In the data rows, 128 means zero.
Some points, each followed by its number:
[109 118 145 125 117 107 128 121 119 107 140 134 116 119 124 121 131 127
 113 236 140 164 123 205 128 114 144 122 192 120 133 121 143 126 114 109
 128 114 106 122 148 127 121 235 121 129 126 111 177 116 122 155 114 135
 143 133 152 124 127 117 221 137 127 115 111 164 114 138 117 122 137 124
 158 124 144 123 159 113 123 103 115 159 172 150 123 133 140 146 120 172] 0
[105 133 109 136  93 120 157 129 123  86 236 117 118 120 102 123 140 133
 143 116 121 151 128 121  96 105 121 144 107 110 122 138 115 117 120 100
 133 108 125 138 121 117 110  84 103 130 165 145 151 123 129 129 112 113
 151 138  99 129 124  76 114 112 117 127 101  98 135 135 142 111 154 150
 128 102 157 122  69 151 151 139 118  68 133  97 103 116 137 138 117 126] 1
[130 110 135  95  90  80 136  91 109 107 142 123 118 136 103 127 161 121
 235 116 118 201 141 140 146 112 165 129 149 163 149 158 143 117 132 144
  86 125  98 111 130 136 147 161 126 121 172 112 123 142 144 119 127 133
 236 145 128 117 141 103 114 116 128 107 125 131 159 105 141 163 179 118
 130 111 111 129 118 126 111 112 127 133 110 138 129 112 131 235 118 125] 2
[179 119 128 140 119 157 129 113 119 121 126 123 149 119 118 120 114 118
 117 120 116 126 115 128 163 113 119 118 118 111 123 116 117 190 137 198
 126 153 152 123 122 121 164 119 117 119 119 127 123 111 143 137 141 168
 124 122 117 153 115 117 118 118 116 114 126 138 128 118 116 126 117 126
 127 115 121 170 138 118 115 117 149 135 134 112 119 121 127 114 157 129] 3
[174 117 158 131 141 115 135 124 119 110 123 167 135 116 121 126 136 120
 135 129 118 120 113 121 127 114 119 120 119 111 129 139 112 168 128 131
 121 125 122 121 125 121 111 116 121 119 115 136 137 115 120 121 132 137
 125 117 120 148 118 115 134 112 129 109 135 116 138 123 114 127 125 158
 130 158 128 135 129 127 117 114 121 145 114 108 125 119 115 111 118 115] 4
[101 207  74 104 114 107 145 156  99 151 136 145  98  96 110 236 118 103
 138 127 188 114 193  71 143 196 163 126 113 116 160 122 175 100  24 127
 235 132 136 102 157 134 141 122 139 146 126 103 140 167  96 235 109 107
 125 113 122  90 121 234 123 187  98 125 154  66 109 125 123 114  93  84
  31  92 138 134 141 133 161 131 139  75  83 119 110 131 153 122 108 171] 5
[120 114 112 119 119 142 137 168 123 200 114 122 131 163 182 129 116 106
 108 124 120 121 116 131 170 113 121 107 148 123 150 105 151 118 129 111
 129 178 143 129 151 120 211 115 156 137 114 125 134 110 137 129 110 119
 135 157 160 151 146 128  98 134 100 160 161 229 124 122 105 118 122 131
 174 112 132 147 129 129 127 121 159 112 174 173 108 115  96 117 196 123] 6
[122 119 118 142 114 123 125 138 175 130 122 118 120 196 148 122 113 123
 120 116 114 125 115 135 124 126 120 119 128 115 118 126 115 117 121 116
 121 116 116 132 125 129 121 129 140 118 148 140 127 113 117 118 119 109
 144 167 147 116 144 120 121 121 109 141 113 140 127 133 115 123 114 135
 134 116 128 115 144 165 126 122 135 127 140 168 158 114 111 119 127 113] 7
[135  39 143  74 111 150 119 139 102 101 177 124 151 121 202 133 106 160
 160 128 122 149 104 133 129 116 122 113 109 127 125 130 106 146 201 200
 145  96 139 121 134  87 140 113 140 129 145 130  85 151 131 213 148 235
  93  79 100 183 132 153 125 132 138  84 104 122 181 112 111 104 165 135
  96 131 117 181 143  98 128 187 117 155 138 126 142 110 145 106 113 112] 8
[132 116 120 151 113 129 142 125 169 110 170 120 134 198 124 118 100 126
 117 109 121 142 113 105 125 112 127 136 128 201 113 138 119  97 134 135
 117 110  94 103 129 100 129 146 129 117 144 126 134 153 134 134 135 113
 114 158 120 107 107 104 113 100 100  96 125 138 138 179 135 117 123 138
 123 120 109 128 142 129 105 134 137 121 130 115 192 126  97 135 142 135] 9
[111 126 142 121 133 140 128 122 117 120 118 118 113 116 112 132 128 148
 111 144 152 120 119 142 129 123 134 112 120 115 141 109 113 142 160 115
 139 107 115 152 182 121 116 119 118 112 114 200 117 108 111 112 125 107
 124 124 140 113 118 119 122 125 144 144 134 114 135 114 120 123 116 133
 118 124 119 114 142 147 117 111 131 152 132 115 124 118 152 118 179 113] 10
[121 126 131 121 141 126 117 113 115 115 130 123 122 119 143 104 131 145
 115  98 157 122 122 169 135 139 150 128 123 108 165 111 113 135 236 117
 186 123 120 187 155 119 112 128 114 111 132 236 129 116 116 116 115 111
 125 135 144 112 109 117 128 138 146 141 131 112 133 116 110 109 109 125
 127 121 134 122 128 127 124 123 125 176 164 100 123 116 135 120 194 120] 11
[118 131 120 144 124 132 115 138 177 127 115 128 117 177 192 108 119 116
 114 140  97 126 114 167 122 134 122 118 187  85 143 115 120 118 120 109
 121 112 117 153 100 145 117 172 156 121 156 130 117 122  95 120 129 105
 173 122 201 116 145 117 135 118 121 149 131 140 118 137 126 122 107  95
 174 126 231 106 127 122 123 127 138 138 164 222 158 119 117 118 156 133] 12
[108 122 137  78 145 119 107 109 107 119 100 141 122 127 122 109 145 104
  82 108 140 146 131 137 124 118  76 133 106 132 113  90 149 136 115 105
 126 158 120  85 130 177 119 152 211 118  20 119 138 128 158 133 130 143
  94  40  69 128 172 139 145 129 190 159 234 122 114 190 123 124 160 152
 154 139 124 105  66 111 133 155 185 123 151  94  89 124 104 134 137 235] 13
Which five points above are nearest to each new point by angle, seen from the average point of the numbered points? Their numbers follow each, nearest first.
[ 97 220 121 101 165 114 118  77 162 113 125 116 117 133 128 137 176 132
 177 112 119 109 126 114 112 138  95 162 110 145 150 158 127 124 130 130
 162  52 109 125 143 133 104 103  64 119 145 132  96 129 189 135 144 112
  80 158 114 119 106 126 169 124 131 151 132 110 173 114 140 137 127  91
 116 162 114 125 116 101 140 138 102 128  91 123  58 130 164 145 107 133] 1 5 4 10 2
[116 130 132 130 104 104  45 152 128 127 135  89  84 115 150  96 174 193
 163 136 177 157 233 113 110 212 236 236 130 149  97 134 141 121 137 174
 131 139 113 222 126 168  91 136  58 174 125  77 125 118  89  98 100 127
 121 115 140  97  86 155 128 180 157 148 170 114  86 121 187 135 186  92
 121 136  43 127 116 100 198 138 121 142 108 120 126 153 199 204 130  92] 2 5 11 10 1
[114 118 119 169 118 140 120 163 143 142 120 132 118 131 134 119 114 119
 119 173 116 124 113 128 123 114 116 117 130 126 123 123 115 139 116 119
 125 152 114 117 120 120 128 124 156 116 117 128 143 114 114 136 122 123
 129 138 129 117 118 116 133 109 133 143 115 138 124 136 114 118 110 129
 151 146 141 136 133 140 154 119 116 120 124 141 140 114 110 125 118 127] 7 12 4 6 0
[ 98 130  95 120 133 116 128 123 175 116 130  88 135 112 131 151 106 235
 132 111 235 112 126 110 156 197 144 141 121 121 110 122 155 124 121 120
 107 102 159 156 104 189 115 123 125 126  86  69 116 138 143 122  86 137
 126 116 134  90 157 139 130 173 108 121 123 101 132  19 138 160 128 152
 122 117 107 133 140 123 123 166 155 138 136 138 121 163 120  96 131 157] 5 10 13 7 8
[136 125 123 121 103 157 121 128 124 158 110 121 162 114 125 125 105 131
 131 115 120 115 124 119 124 123 119 100 114 113 123 112 110 156 151 132
 105 128 138 122 109 117 111 124 133 119 143 130 141 110 117 125 124 153
 144 145 126 121 117 125 134 114 142 129 121 131 135 134 131 118 141  94
 131 114 110 154 160 127 136 130 162 105 148 117 135 103 149 115 156 134] 3 4 8 10 7
[138 151 146 123 224 132 158 108 126 124 115 236 114 117 122 176 140 105
 123 119 131 111 118 120 116 123 113 116 110 152 116 145 139 113 130 120
 124 146 149 138 112 136 120 165 176 129 132 125 118 228 188 116 126 114
 121  95 118 151 145 154  97 127 155 147 117 119 144 212 118 161 141 152
 123 172 132 122 112 127 148 123 132 113 130 115 105 129 109 141 138 180] 13 4 5 9 2
[124 124  92 141 149  70  61  98 112 119  19  59 127 151 121 116 172  46
 121  73  84 235 124 112  20 185 159 124 231 153  96 223 166  19 130 175
 136 144 142  84  87 235 170 119 130 235 185 122  21 138 122 135 110 125
 150 121 193 157 147 118 171 183  75  72  99 187  62 113 236 132 128  94
 152 156  97  19  76  78 111 141  19  52 129 136 160 163 145 143 117 123] 2 12 7 9 5
[133 142 126 109 119 133 135 134 113 114 157 142 114 121 115 132 150 133
 121 113 163 140 203 126 138 153 128 151 118 128 123 112 210 114 113 123
 119 128 166 117 106 158 150 126 109 184 136 113 126 186 151 132 134 154
 131 124 126 115 110 229 126 146 121 110 102 113 129 116 130 196 134 108
 120 124 118 115 123 113 114 137 135 126 118 121 118 234 117 138 117 156] 5 2 13 1 3
[119 129 120 124 125 119 126 118 119 116 135 117 116 117 115 117 131 132
 119 122 119 120 118 124 116 117 121 132 116 117 126 122 113 120 121 116
 160 124 113 123 125 119 114 118 122 118 120 132 149 120 116 117 122 106
 126 153 123 118 115 117 117 115 127 135 119 120 129 130 134 122 124 158
 121 121 117 115 116 170 139 147 113 122 113 113 114 116 129 132 137 131] 1 10 4 7 11
[ 94 120 189 124 127 127 236 143 109 114 142 113 119 101 120 148 124 127
 127 117 126 105 119 121  90 147 120 118 124 118 155 146 108 121 104 103
 113 109 128 118 136 120 112 129 119 110 140 105 110 123 121 111 122 106
 120 131 124 140 165 118 125 170 112 116 161 114 131 137 130 125 118 143
  96 131 114 114 123  90 116  99 115 165 106 145 138 153 118 108 136 117] 4 10 5 1 9
